The same turns and mirrors carry the whole set onto itself, and each row onto the other rows of its family. Which rows share a family with each named row? Give them in list order.
These 32 rows form 4 families of 8 rows each.
Panu: [  0   0  -6   8   4  -2 -16 -17   4 -15 -13   2 -17   0  -3 -11  17  -5
  14   7 -21 -12   0  -5 -11  20  15  29  -8 -17]
kadi: [ -4   9  -9  -9   6   0 -10  -4   9   8  -2   5 -29 -17  18 -16   9   2
  18   4 -26  -7  10   4   5   5  19   9   3  -8]
gur: [ 23   1  -4 -15 -15  15 -18   1 -24  19  17  -2 -18   5  -6  13  -9  12
  15  -9  -3 -22  10 -19   4   3   0  19   2  -8]
teru: [ 15   8  -9 -20  -5  16 -17   2 -33  14  21 -14 -22   6   8   5   3   6
  37 -10 -20 -27   8 -16  11 -13   1  20   0  -1]
bil: [ -9  -6 -25  -1   8   7   2  -5  -8  20   9  -5 -10  -7  11  -9  14  16
  47 -14 -21 -20  23   4  -4  -2   3  14  17 -22]
Boka: [  9   3  -2  -6  13  14  -7 -17 -12 -11 -12   0 -24  13   9   6  23 -21
  23  12 -22 -22  18  -8   3 -24  11  28   3 -13]
Zoke: [ -4 -11 -24  11  -4   9  -9  -9 -16  11   3 -12   5   7 -11  -2  15   8
  43 -13 -11 -14  14  -6 -17  15   4  27   1 -25]
guto: [ 20  -6 -10  -6 -10   7  -6  -3 -24  15  17   0 -18  10  -7  11  -3  17
  28 -17  -2 -35  14 -17  -2   5 -10  26   9 -20]
nofeb: [  3  -8 -19 -13   7   5 -10  -5 -19  10  20  -7 -17  -5  12 -11   7  28
  34 -13 -25 -35   5  -4   1  -2  -6  20  17 -10]
Kurur: [  9  15   3  -9   8   0  -6 -11  -4 -12  -7   3 -41   1  15  -3  15 -16
  20   7 -27 -22   9  -8   9 -11  13  23  -3  -9]
zuf: [  9  -9 -10   7   0  14   3 -13  -8  12  -8   6  -9  13  -8  17  13  -7
  28  -2   2 -18  35  -7  -9  -5   5  25  11 -33]
Nad: [ 10  -3 -14  -7 -11   8 -28  -4 -24   4  14 -14  -6   0  -7  -7   1  18
  24  -9 -17 -17  -9 -16  -6  19   3  27  -7  -4]
zofa: [  2   5 -11 -20   0  19 -22   0  -7  21   7  -6 -13 -14  13  -8   2   5
  16   5 -24   1  10  -2   7  -2  21   5   2   3]
Faz: [ -2 -15 -20  10   3  16 -13 -16 -14  -1  -9  -9   9  11 -11   1  21  -2
  32   0 -13 -11  16  -7 -19   6   9  31   3 -23]
buv: [  0  -2  -7  -9  19   0 -10 -18   4 -11  -6   8 -28  -7  16 -14  19   4
  13  10 -29 -25   7   3   1  -6  10  23  12 -12]
karir: [  1 -13 -13 -11  22  20 -14 -20 -10  -6  -8   0  -6   3  10  -1  22  -1
  16  14 -23 -20  17   0  -5 -20  11  24  18 -13]
fon: [ 10  -7 -14   6  -6   6   6  -7 -14  17   6   3 -15  10  -7  13   6   7
  37 -16   2 -29  28  -9  -7   2  -7  25  12 -32]
nol: [ 12  18  -4 -20 -10  14 -17   5 -20  18  12 -11 -27  -3  10   2   0  -6
  30  -5 -20  -9  10 -13  15  -8  14  11  -9   3]
Vigit: [  8  -5 -14 -25   3  20 -27  -3 -23  12  18 -11 -11  -6  11  -5   2  20
  19  -1 -25 -20   2  -8   6  -8   7  16  11   5]
siruz: [  1 -11 -12   9   9   8 -16 -22  -7 -16 -14  -3  -3  10  -8  -4  23  -5
  19   9 -18 -17   6  -6 -15   7  11  35   0 -21]
Gope: [ 18   2   6  -2   3   2  -7 -17   1  -9 -11  15 -32   5  -1   7   8  -9
   1   8  -8 -23  14 -11   0   2   8  26   2 -20]
vev: [  1   6  -6   0  -7   2 -22  -7   2  -1  -6  -2 -15  -6  -3 -11   7  -4
  13   5 -19   0  -1  -7  -4  24  21  20 -15  -9]
guri: [ -8 -11 -22  -4  13  22  -5 -13  -9  16  -3  -6   3   0   7   0  20   0
  35   3 -18  -9  30   4  -8 -14  13  15  18 -18]
Laz: [ 17  12   6  -4  -9  -2  -9  -6   4   5  -3  13 -37  -5   1   3  -2  -5
   4   1  -7 -13  12 -10   4  12  12  17  -5 -15]
torer: [  8   3  -9  -8 -12  11 -31  -2 -13   5   5 -11  -8  -4  -6  -7   2   6
  14   1 -18  -2  -6 -14  -4  20  17  20 -13  -1]
mupin: [  9  23   1 -12  -5   2  -9   0  -4   6   2  -1 -40  -6  15  -5   6 -13
  26   0 -25 -11  10  -8  14  -2  17  13 -10  -3]
Dogot: [ 19  11   2 -12 -17  10 -16   3  -7  20   8   4 -26  -3  -3   9  -9   1
   9  -3  -3  -7  12 -14   8  10  13  13  -6  -7]
dipor: [ 10   2 -14  -7   0   7  -1  -2 -28   9  17 -12 -24   8   7   2  11   7
  50 -18 -20 -36  14 -12   6 -12  -6  24   7 -15]
niz: [  3   2 -11   0   9  18   1 -13 -16   5  -9  -5 -14  13   6  10  25 -22
  43   2 -17 -16  31  -4   0 -23  11  22   6 -21]
bomod: [  3  -7 -21   4  -8   4 -15  -4 -20   8  13 -13  -5   2  -9  -8   6  19
  38 -17 -15 -24   1 -12 -10  22  -2  28  -2 -17]
guv: [ 14  -7  -1   1   6  14  -6 -19  -6  -3 -13  11 -15  14  -6  15  13 -13
   9   9  -3 -19  24 -10  -6  -9   8  28   9 -25]
fufo: [  1   3 -17   3   3   8   9  -6 -19  13   5  -6 -19   9   7   5  20  -6
  56 -13 -15 -26  30  -5   0 -14   1  21   7 -25]

Which other rows belong to the same family as Nad? Panu, Zoke, Faz, siruz, vev, torer, bomod
Which other rows belong to the same family as zuf? gur, guto, fon, Gope, Laz, Dogot, guv

